In the rows, 128 means zero.
A single turn carries every row of the set below to another of its rows. Some are shown first; where does it send the rows asked next?
gim: [115 113 124 148 123 127 147  90 143 130 140 115 124 141 142 151 167 124
 160 128]
menof: [127 157 128 136 148 102 111 173 105 106 133 133 166 118  93 130 125 105
 104 114]
busu: [141 129 124 154 109 104 130 131 127 134 122 126 191 118 125 135 121  97
 149 131]
Dok: [122 132 111 144 174 125 119 109 132 142 118 130  88 155 127 127 177 145
 129 118]
ratuz: [130 147 137  97 130 137 124 118 101 169 129 138 138 129 100 106 106 111
 151 161]
Fuba: [133 144 114 138 155 126 157 132 126 101 133 132 128 146 113 138 173 154
  86 104]
guros: [ 97 128 116 139 129  91 132 115 124 109 143 155 137 131 147 161 150 116
 111 100]
bigo: [116 112 146 117 168 126 109 174 124 154 123 124  99 158 115 104 146 121
 146 157]
suf: [125 139 133 124 116 148 105  93 132 129 123 101 123 156 117 141 122 150
 156 105]
Puge: [140 106 144 148 134 126 144 166 114 132 163 126 105 137 108 143 140  85
 167 127]
Zusev: [156 141 117 179 151 131 115 130 144 147  96  92 130 141 125 127 121 107
 150 118]
Defo: [108 132 128  94 159 133 135 186 105 170 134 148 153 141 128 104 136 136
 132 135]
raf: [118 163 126 134 158 109  68 136 127 158 118 130 106 127 110 117 115 104
 141 130]
lufod: [ 82 144 121 100 163 120 125 110 105 155 149 162 110 138 135 142 149 125
 118 127]
Tal: [104 118 150  99 157 123 110 114  82 124 132 137 153 169 109 156 126 118
 125 134]
Ponuv: [111 139 131 105 135 158 175 108 118 133 158 126 137 138 116 142 161 140
 127 140]
bam: [138 132 122 142 177 125 140 157 122 193 143 166 143 117 139 143 129 104
 123 123]
tul: [125 115 139 115 165 136  90  99 106 115 104 132 111 140  96 122 129 147
 118 112]
Nuroz: [171 153 127 139 118 125 133 156 152 145 149 155 107 117  98 115 134 145
 116 114]
Dumel: [114 145 139 132 132 116  96  96 140 136 124 131 158 154 139 176 112 125
 115 120]
davo: [120 132 135 121 149 155 164 179 141 144 136 121 170 110 133 127 121 130
 104 133]
Mumol: [156 116 124 151 165 116 122 173 118 163 144 147 131 127 103 113 175 125
 158 120]
nez: [128 134 127 143 173 131 100 116 132 122 109 125 176 123 119 147 145 152
 100 101]
vadez: [120  88 140 137 135 127 125 143 141 142 110 116  91 129 141 109 113 108
 161 132]
fekuf: [155 109 133 139 126 108 149 147 114 137 138 171  99 123 121 131 101  97
 117 110]
geku: [137 143 139 148 121 115 133 180 172 119 130 121 148 136 130 136 129 134
  94 128]
sunoz: [130 119 124 143  95  93 120 156 156 133 115 139 123 136 151 117 110 126
 136 107]
Todeb: [141 164 137 139 138 154 146 159 157 171 172 127 126 121 119 156 125 113
 132 133]
vikor: [151 152 128 124 160 160 153 154  95 128 118 107 139 142  83 112 116 119
 115 131]
Taraf: [117 131 131 118 147 154 128 128  99 123 134 100 181 155 107 146 151 149
 148 106]

Zusev moves to busu
Dok moves to gim
bam moves to Mumol
And these:
nez moves to Taraf
vadez moves to sunoz

A single turn carries every row of the set below to another of its rows. Some are shown first; where does it send the rows asked next?
Lanur: [ 99 110 117 120 132 131 133 105 127 113 160 156 179 148]
Govur: [133 102 111 110 118 128 160  98 142 114 140 116 168 155]
lomud: [139 140 118 152 113 120  88 101 127 126 107 125  99 142]
Siv: [122 103 145 159 140 118  92 114 127  99 100 131 133 119]
Laro: [107 140 111 104 100 104 165 158 141 116 129 124 132 164]
Vemom: [132  99 116 100 107 131 156  99 143 111 133 122 169 166]
Mas: [108 144 109 105  82 104 139 157 143 133 116 133 115 163]
rinub: [102 119 101  94  96 108 136 108 115 114 139 123 174 123]
dibab: [100 149 160 142 114 134 132 127 161 104 105 138 106 123]
Pela: [121  90 135 102 104 140 123 113 156 149 106  99 125 160]
Nim: [ 83 114 128 154 130 149  98 119 127  78 138 131 153 161]
vaze: [106 130 129 142 112 121  77  89 129 139 100 132 104 153]
Banu: [112  92 172 135 121 112 112 101 136 130  88 126 123 140]
Savur: [ 90 111 116 130 124 127 140  99 132 114 159 144 182 150]
gapet: [ 79 139 154 118 120 121 108 108 161  97  88 139 109 131]
gatol: [ 76 111 118  95 138 142 137 137 154 128 119 136 141 179]
numov: [ 91 136  81 108 142 116 117 150 132  86 127 137 145 149]
vid: [120 119 160 160  93  91 118 119 122 111 102 126 128 122]
Mirum: [100 134 132 105  98  71 123 118 101  98 138 125 122 140]
siko: [128  97 144 101 125 149 145 119 133 134 121  96 117 154]
fize: [120 143 142 120 135 117 118 118 156  88  96 136  97 120]
Tafo: [ 94 111 111 100 133 147 113 139 160 137 109 142 122 182]
vok: [100 143  82 125 128 121  97 157 136  98 126 151 130 150]
vasem: [109 110 113 154 140 133  81 118 145  89 137 146 148 161]
Tofiv: [119 139 138 162  95 128 100 103 133 142 112 131 103 156]
nep: [100 114  99  96 108  98 138  95 120 114 139 120 171 129]
Gini: [109 140 124 123  85  73 115 133 114 127 145 131 125 126]

Mirum moves to siko
Lanur moves to rinub
Savur moves to nep
And these:
Siv moves to vid
Tafo moves to vok
Tofiv moves to vaze
gapet moves to fize
Pela moves to vasem
Laro moves to gatol

A single turn carries every row of the set below to another of its rows. Some are shown first; where does it send the rows asked next?
mobi: [ 72 111 129 139 109  94 118 140 137 145 138 106 125 129 145 170 175 104
 155 122 141 106 119]
laka: [124 121 159 142 150 121 113 149  93 151 123 117 143 120 140 115 156 159
 139 131 110 161  99]
biva: [109 127 119 101  97  97 132 116 103 161 104 108 104 145 171 122 147 104
 129 119 122 134  74]
Peman: [109 138 148 136 124 118 103 140  87 145 121 157 149 136 124 115 161 152
 137 128 120 151  84]
fuziv: [ 83 151 152 136  83 113 141 139 151 137 138 115 126 130 149 146 120 129
  98 200 158 116 130]
mome: [ 99 139 136 145 169 122  92 144 103 165 128 110 146 114 147 117 128 156
 124 129 115 128 119]
bube: [141 142 124 182 128 100 127 141 129 147 122 149 168 141 143 113 157 162
 137 138 108 118 100]
Bor: [ 79 104 133 139  89 113 115 127 134 149 150 114 116 134 144 182 178 130
 133 122 137 113 108]
Lipat: [115 130 175 143  83 115 163 124 148 136 152 134 136 109 150 137 113 150
 120 162 154 132  98]
mivov: [102 112 137 130 105  79 133  87 128 113  97 100 134 145 161 147 162 125
 158 120 123 119 122]
zib: [115 126 118 102  94 105 126 132 124 145  97  96 104 150 158 120 160 111
 116 130  91 117  83]
gufo: [ 98 132 115 155 115 111 121  74 102 166 112 113 156 125 156  94 146 104
 127 147 159  92 108]
suv: [144 143 134 189 150 124 114 147 111 144 122 112 152 129 149 129 136 155
 133 128 123 152 114]
liror: [126 121 117 150 111 130  78  93  80 143 158 101 150 144 160 123 140 110
  99 151 135 105 126]
nuvu: [115 104 143 130  95 101 119  89 123 108 114  91 126 152 161 163 162 143
 136 121 110 129 124]
Vosuv: [104 153 165 145  85 125 136 162 151 108 138 120 139 127 120 136 109 127
 119 151 143 114 122]
Kuros: [ 91 146 129 133 153 113  88 113 100 155 123 156 148 106 141 125 143 149
 122 151 118 142  88]
Vosiv: [121 135 166 135 110  88 139 149 137 109 161 128 149 108 155 137 108 107
 142 175 145 133 121]
zozu: [107 148 131 156  81 108 130  91 108 144 121  94 141 150 183 129 122 124
 102 190 166 109 138]
koli: [118 120 122 157 121 136 109  88 128 138 107  85 146 119 146 110 166 120
  96 177 105  96 117]
Tulir: [115 122 171 145  81 123 154 121 138 137 156 139 141 105 139 137 122 157
 116 147 146 146  92]
Fid: [116 127 147 140 139  99 120 159 108 150 119 139 159 135 132  96 166 154
 150 129 103 125 100]
pobe: [111 134 122 158 116 135 108  92 126 138 102  78 142 121 156 115 154 110
  98 185 120  85 121]
demaf: [100 135 128 139 141 108 102 134 122 168 135 147 159 129 141 107 149 175
 116 140  98  99 100]
Fam: [128 120 135 159 125 123 104 145  95 160 128 130 155 142 138 108 183 162
 128 134  98 123  94]
Makab: [103 135 124 138  63 102 135 171 119 140 110 102 126 128 160 144 162 112
 131 124 100 119  76]
Rebo: [129 156 125 177 130 112 106 123 102 134 117 162 158 130 139 134 146 142
 137 142 133 158  88]
mul: [116 131 136 161 145 121  98 150  76 162 119 115 152 133 140 109 163 137
 145 120 126 141 104]
napag: [124 121 119 100 105  99 112 137  99 148 126  90 105 154 175 128 144 102
 121 122 103 131  94]
Duvi: [137 163 112 127  91  95 152 121 153 159 163  86 143 140 149 136 129 150
 132 183 142 105  99]
regep: [ 92 146 149 133  92  97 135 150 142 135 156 112 133 135 161 144 115 118
 107 201 157 113 141]
bov: [ 90 142 155 136  92 101 150 133 142 150 148 111 128 123 167 142 113 126
 110 197 171 125 131]
zus: [116 143 128 152  87 102 122 102 114 129 126  89 145 151 183 133 130 119
  99 204 144 104 146]
dif: [102 119 136 128  91  90 114  93 107 111 117 104 132 163 156 157 150 127
 150 102 134 121 127]
Vofo: [121 122 163 140 124  88 140 149 135 114 160 122 156  94 151 131 120 110
 146 166 133 144 119]
zun: [101 155 127 156  82 109 130  98 122 130 103  94 143 149 169 127 132 118
 101 199 153 101 138]
lat: [110 181 107 117  83 102 108  98 114 133 147  92 153 122 147 154 128 135
 124 198 136 119  89]
difab: [124 127 120 149 105 126  82  87  89 141 153  99 145 140 174 129 138 106
  98 176 137  96 123]
navam: [106 128 130 137  65 100 141 147 102 154 119 109 120 117 175 151 153 117
 134 124 121 144  61]
pivor: [115 170 107 125  83  91 133 113 127 160 153  77 160 135 157 130 123 154
 133 175 137  84 103]
zefop: [ 99 149 158 148  89 120 133 167 145 110 139 128 151 124 109 126 118 124
 126 133 139 111 122]
midu: [123 184 104 120  97  96 126 115 136 132 149 105 142 133 134 150 127 117
 137 197 152 129  91]
Dav: [108 179 116 132 105 114 126 115 122 149 128  45 146 113 151 143 115 142
 130 178 143 118 109]
zub: [ 83  94 136 137 113  98 124 121 140 147 142 105 118 113 158 180 183 117
 145 141 130 126 106]
Vute: [100 137 118 156 103 116 119  76 104 168 117 106 149 132 168 103 138 110
 117 159 164  78 110]
vunot: [124 180 116 134 104 123 133 130 138 148 144  61 130 134 134 149 112 136
 128 170 159 131 107]
fafa: [117 123 127 135  84  90 129 171 102 141 131  91 127 119 182 151 151 102
 141 130 104 138  84]
leze: [114 131 134 154 139 112 107 126  90 154 106 142 154 120 138 112 184 137
 142 148 114 147  79]

napag moves to Makab
pivor moves to midu
zus moves to fuziv
And these:
Vosiv moves to pobe
zefop moves to gufo
laka moves to Fam
mome moves to bube
Bor moves to dif

A single turn carries every row of the set below to another of its rows. Some are shown first; where does it send the rows asked next?
pufa: [137 144 121 106 134 117 147 110 111 121 112 111 115 122 102 161 126 125
 136 114 164]
bif: [142 128 142  97 105 103 133 143 113 119 117 119 107 118 122 157 140 123
 129 118 164]
lazi: [130 135 137 128 117 125 163 126 122 123 120 105 120 104 104 152 157 121
 173  98 135]
lam: [101 123 114 113 119 174 145 139 124 141 144 166 140 144 152 113 130 126
 109 161  95]
mev: [124 118 111 169 118 158 140 108 144 135 134 109 139 133 126 119 134 146
 160 111  62]
Mele: [121 114 115 108  95 137 132 152 112 127 133 162 120 147 146 120 122 121
  82 164 117]
beveg: [127 141 120  89 128 126 141 121 107 125 119 136 115 138 117 156 116 122
 104 138 167]
Kes: [146 136 148 102 118 115 135 127 118 127 129 101 114 134 123 166 138 129
 132 118 167]
kilen: [133  83 148 163 136 126  82 136 158 121 124 142 121 116 113 142 141 133
 115 146 146]
rosus: [109 110 108 158 104 167 138 123 137 138 141 135 138 152 134 113 123 142
 125 136  55]
tet: [ 99 121 121 147 121 168 149 123 141 139 128 132 144 116 127 124 145 143
 172 110  68]
luzos: [135 126 125 144 125 126 129 116 140 129 114  99 128 100 126 139 145 147
 185  91 104]
ralo: [128  76 138 178 126 133  89 138 159 119 126 147 121 120 107 130 139 129
 109 150 124]
Vufez: [ 91 119  96 137 122 170 140 115 130 137 122 156 141 144 121 121 107 145
 120 136  68]
gere: [123 119 109 156 124 149 128 115 146 134 122 118 138 111 138 116 137 152
 174 106  66]
vusof: [100 123  97 153 128 161 145 103 136 133 115 132 140 128 109 125 116 148
 152 111  65]
Luvi: [137  82 135 184 137 130  88 128 162 118 125 136 123 113 110 128 143 131
 123 145 128]
nuf: [114 129 130 144 121 145 158 121 135 131 120 111 133 104 110 140 153 136
 186  94  95]
fogu: [132 137 130  95 113 132 159 142 105 123 135 139 115 132 129 141 144 103
 111 149 163]
kov: [128  79 147 164 130 129  83 141 157 121 124 147 120 118 111 141 137 133
 108 148 141]
Lozek: [ 93 119 113 134 121 180 145 131 135 144 137 154 147 132 144 113 135 139
 141 138  67]
pudap: [125  77 144 170 126 131  86 141 157 120 124 150 121 120 108 136 138 131
 106 150 132]
Kedev: [149 136 139 130 127 120 138 111 130 129 127  84 121 122 118 157 144 136
 165  99 142]
zize: [134 142 115 132 136 124 150  98 123 123 108 100 121 113  95 154 131 135
 164  96 134]
nam: [138 140 137 107 114 119 164 135 109 120 124 116 113 117 112 152 153 108
 141 121 163]
Rido: [113 111 101 132 102 157 129 141 127 135 135 162 132 143 151 103 121 132
 102 158  76]
sukud: [131 127 145  90 106 125 132 142 112 130 135 128 114 151 131 160 127 124
  98 141 159]
Durit: [114 112 100 153 114 161 128 125 141 137 131 144 140 129 149 101 128 144
 139 135  55]
munat: [133  80 134 184 130 132  91 132 161 118 126 141 122 117 108 126 141 129
 116 147 123]
Livom: [106 109 116 130  96 162 135 139 126 137 144 154 132 164 139 122 115 133
  92 155  81]
Kibun: [110 132 112  92 123 145 138 128 108 131 125 158 124 152 127 141 107 126
  85 155 140]
Pova: [118 132 105 151 133 142 148  97 133 127 109 109 132 114  98 139 126 144
 170  94  93]
defup: [133 123 131  93  97 114 133 152 107 121 126 144 109 136 134 144 130 117
  95 147 153]
gizog: [118 131 120  97 114 153 151 144 110 133 143 160 127 144 145 124 135 111
  97 165 134]
neku: [141 129 124 157 127 137 139 102 142 131 128  87 132 122 119 137 142 144
 178  97  97]
Tavu: [ 95 122 102 111 120 166 137 125 117 136 127 166 134 154 129 128 103 136
  93 153  99]
rekup: [140  85 139 177 141 129  85 128 162 119 125 133 123 111 113 132 144 132
 124 143 137]
nal: [114 116 132 102  96 145 132 146 115 133 142 151 121 165 138 141 118 126
  81 157 124]
mamu: [137  85 145 169 142 127  82 131 161 121 124 136 122 113 114 139 143 133
 122 143 144]
Fimo: [142 131 139 117 117 108 131 128 127 123 112 100 114 104 119 156 145 136
 166  96 144]

Pova moves to vusof
lazi moves to nuf
And these:
munat moves to ralo
mev moves to rosus
Fimo moves to luzos

